The rows of X fall into 4 groups, which share some directions, and each row is roughly a mix of its group's hidden directions.
X (136 x 10):
[[ -9 -33   1  14   7   9   3 -10 -17   7]
 [ -8 -27  -8   0  10  11   6 -14 -26   2]
 [-19   0   0  20  14  23  16 -13  -2  -3]
 [  1 -26   2  -2  15  -6  19   5 -24   6]
 [  2  -6  17   6 -10 -29   4  12 -13  17]
 [  2 -23  -1  15   7   1   9 -28 -14  -8]
 [  6  -5  14   8   1 -28  -1 -27  -9  -5]
 [ -2  10  18  16   9  13  22 -20  11  -6]
 [  3  23  -7  19   1  24   3 -20   8  -3]
 [-10   2 -16  -1   2   3  13   4 -37   7]
 [ 23 -27  -3  -6 -16   5  -3   6 -11  14]
 [ -2 -12  -8  15  -3  -1   5 -22 -32   0]
 [-11   4 -10  28   8   6 -22  -5 -17   9]
 [ 20   4  13 -10 -14  -6  -1   5  31  -1]
 [  8  26   9   8 -14   0 -11 -12  25  -5]
 [  1 -12  18   0   0 -12 -13  -1  34  -4]
 [ -2  25   2   4  -6  15   0 -25  20  -6]
 [  0  -2   1  12  16  21  -3   3  21 -25]
 [ 36  20  -6  -3  -5   9   9  -3  -2   1]
 [ 11  12  10  -1  -6  13  22  18  17  18]
 [-10  14   6  21   4  19   4 -20  18 -12]
 [  2   1  10 -21   7  -4  31  -6  18  -4]
 [  3  14  25  22  -7 -11  11 -16  11   4]
 [  2  33  -2  -7  -3  -7 -10   8  22  -9]
 [ 12  16   9   0  -5  -2 -15   4  34  -9]
 [  9 -19 -11  12 -10  24 -13 -16   2  13]
 [ -5 -11  19  10  -2 -23  17 -10 -15  14]
 [-13  25  10  -1  -2 -24  21  -4   6   1]
 [  4 -20   5  -5  -3 -32  13   9  -8  13]
 [-11 -10   5   1  -4 -21  10  -3 -31  12]
 [ -6 -20 -12   1 -20   5 -20  -2 -19  12]
 [-10 -12  -3  16  23   4  21   4 -22  -2]
 [-13  16  19  18  -2   6   9 -18  19  -5]
 [  8  33   8   5  -4  -5  13  -2  22  -7]
 [ 13 -21  19  -6   7 -22   4  17   4  -9]
 [ 17  23   2 -13  -8   4  13  15  20 -10]
 [ -8   6   1  15  -8  -4 -32  -3  22  -4]
 [ -1 -20  -7  20   0  17  -1  -7 -27   6]
 [-16 -13  11   8  -3 -18  12 -11 -27   5]
 [-14  18 -18   7  -4 -10   6   0 -25  17]
 [ 10   0  -7 -18 -20 -25 -19  -4  -4   8]
 [-13 -13   3  24  17  -6   2  -4 -24 -10]
 [ -7  -1  -7   2   1   1   4 -37 -18 -12]
 [ 20 -10 -10 -28   1  -6 -11  18   1  -7]
 [  1  -2  21  23 -12   3  -5  -6  26   8]
 [ 17  23   4  -7  -4 -11   3  12  25 -10]
 [ -6   3  -3  16 -13 -13 -22 -12 -16  20]
 [  1  16  17 -10  -4 -19  -6  10  26 -11]
 [  9 -11  17   3   3  -4 -21   0  31  -7]
 [  1 -29   3   1  12   5 -28   9  -6  -5]
 [ -8 -13   5   0   3 -22  22   4 -26   6]
 [-14  -4 -16  -5  13   0   7   5 -34   7]
 [-10 -27  13  -2   9 -10  21   0 -18   4]
 [  6   4  23  -1  -2 -21   9   1  27  -8]
 [  3  -7 -21 -14   2   3  -4  24 -22  12]
 [ -7   5  -9  17  10  25   1 -23   9 -14]
 [  6 -23  15  -6   3 -24   9 -14 -12 -12]
 [ -7   3  17  21 -19 -16   1 -22  -5   5]
 [-17 -16 -13   7   7  14 -10 -18 -23   1]
 [  8  -7  -1 -15 -12 -12 -18   0  29  12]
 [-13 -18  -3  10 -15   3 -30  -9  -6  11]
 [  4  13   4  16  10  23   6 -12  20 -16]
 [  1  24  15   7  -5   1   8 -15  27  -8]
 [  6   2  21  15   5 -13  18  -5  24 -10]
 [  5  -4   8  -3 -16 -32 -13 -20  -6   1]
 [ -8  -6  24  10   6 -25  22   2   0  -2]
 [ -3 -10   5   3   8 -15 -18 -25  10 -21]
 [  8  27   3   8 -10  12  -9  -4  25 -10]
 [ 14 -25  -9 -11 -15   0  -2 -10 -23   8]
 [-18  -6 -20  -3  15  10  -5  -8 -28   1]
 [  2  -7  18  -7   4  -1  11   5  34 -14]
 [  0  19 -23   2  14  29  -5   0   0  -5]
 [  0  -4  24   0  -9 -31  18  -2   0   1]
 [ -8 -14  -4   6   6   6  11   1 -32  21]
 [  6 -21  16  15  -2  -5  21 -22  -5  -1]
 [ -5  -7 -17  -8  -9  -8  -4   4 -29  22]
 [  3   6  23  22  -6  -6  12 -15  21  -4]
 [ -3 -30   8 -26   0  -8  15   1  -4  -1]
 [ -7   0 -18 -10  14  17  14   0 -27   7]
 [ 10   7  10 -20  -8 -22   5  12  24  -3]
 [  0 -26  24  -3  -1 -13  11 -10  13  11]
 [-22 -14  16  16   5  -9  15 -19  -6   1]
 [  5  12  18   9 -11 -28   3 -19   6   8]
 [ -7  16  25   7   1 -12  16  -4  17 -16]
 [-10 -26  -3 -11   7 -11   7  13 -24  10]
 [  3 -23  14 -11  -9 -26   4  14  -6   9]
 [ -9  -6 -18 -13  16  24   0  15 -16   5]
 [-11   0 -12 -25   1  21  12  22   3   5]
 [-11 -15  15  11  -2   6 -30  -9  14  -7]
 [-10  -9 -16  -7   2  -1  -1   1 -38   5]
 [  5  31   6   8  -8  10   9  -8  21 -11]
 [  1   3 -13  17  -7  25 -13 -24  -6   2]
 [ -5 -20  -8  -7  10  17   7  18 -21  13]
 [ -1 -19   0  -6   6 -25  21   3 -14  16]
 [-18  -7 -19  -6  10  18   2  11 -24   8]
 [ -2 -26   8 -12 -10 -18   7   8 -22   6]
 [  3  11  -2  23   6  23  -4 -15  21  -6]
 [ 13   0   8   2   8  26  14  11  26   4]
 [ -5 -17  -1   7 -10   0   5 -18 -33   9]
 [  6   4  13 -15   3 -11  21   7  17 -24]
 [  2  11  10  26  10  17  12 -16  11 -10]
 [ -7 -11  22  30   2  -8  14  -8   5   4]
 [ 17 -10  -1  10  13   4  -8  -2  32 -14]
 [  3   0  -8 -24 -18 -21 -12   6 -11  15]
 [ -7  -2  -1  -5 -16 -20 -18  20 -17  15]
 [  0 -16  -4 -16 -12 -29  -9 -10 -14   9]
 [ -7 -24   8  -8   1   3  10  29   7 -13]
 [  9  19 -14 -20 -14 -14  -2  -8 -21   4]
 [ -7  10 -19   3  -6  22 -26   8  10  10]
 [ -2 -15   4  -3   6  18 -29  -7  19  -8]
 [ -3  -8 -13  16   0  -2 -20  -9 -31   6]
 [-16  -5   4  24  -5  -6  -7 -29 -12  -1]
 [ 22 -13 -11 -26   2  -2  -5  21   3   1]
 [ -3 -10  15  19   7   5  -3  10  29 -16]
 [ 20   8   9  18  -4   6 -15  -1  28  -6]
 [  7  -8   6 -26   5 -16 -14  16  20  -4]
 [  1  26 -12 -11   2  19 -15   8  19  -4]
 [ -8 -19  -6   0  19  11  21  -7 -23   4]
 [ 11  25  11   7  -9 -10  11  -2  26  -4]
 [ 10  23  13   2   4  -1   6   1  31 -13]
 [ -3  -3   1  -9  12  24  13  14  27  -6]
 [ 20  -1  10  -8  -8 -14 -16  15  25  -6]
 [  5   3  13  19  -8 -17   2 -32   4   1]
 [ -1  -9  -3   3  -2 -11   6  -6 -39  12]
 [ -1  27  -9   2   2  13 -19   7  23  -5]
 [-21 -17 -10  -1  -2  16 -20 -15 -11   9]
 [  6  23  -4  17  -6  16 -11 -13  20  -8]
 [  8   5   9 -11 -20 -29  -4   2  -8  18]
 [  3 -14   2  22   1   5   9 -32  -8  -7]
 [-12   7  -1  18 -13 -17 -21  -8 -15  15]
 [ -1 -18   2 -21   3 -14   4  26 -14   7]
 [ -8 -19   0  -6  -5 -24   2   4 -24  17]
 [-20 -12  -6 -23   8   8  18  17  -9   0]
 [  6  -5  20  -1  -7 -27  25   7   3  -5]
 [-12 -12  18  -1 -11 -30 -10  14   7   1]
 [ -9  -8 -16 -19  14  21  15   3 -16   8]]

One row of each group comes first, with its name. Which group is each row after those in?
[ 17  -3  16   0   2  -2   6  -1  32 -18] => E
[ 19  10  -9 -26   0  -9  -7  12  18 -12] => G
[  4 -14  28  -9   3 -24  12   8   7  -5] => V
[  2 -29  -9 -16   2  -4   8   7 -24  10] => U

[-13   1 -17  -5 -11   2 -29   9 -19   6] => U
[ 5 28 -8  6  6 20 -2 18 16  1] => G
[  7  22   5 -18 -14 -16  -7  17  16   0] => G
[ -1  21  -7   8   9  16  -9   0  27 -15] => E
[ 11  -5  25   3  -7 -30   7   9  -1   8] => V
[  0   3  -2  15   8   9  28  -2 -28  -4] => U
[ -7  16 -24  -2   3  29   3  -1 -10  10] => V
[ 16 -11  15  19  -8 -13  22 -16  -3  -3] => G
[  4  13 -24 -16  -2   7   1  -1 -29   5] => E
[-15  -6  19 -11  -6 -18  -1  28   7   2] => V
[ 26   5   5  25   7  10  -4   2  11 -17] => E
[ 10   3  14   0  -4 -10 -14  12  29 -18] => V
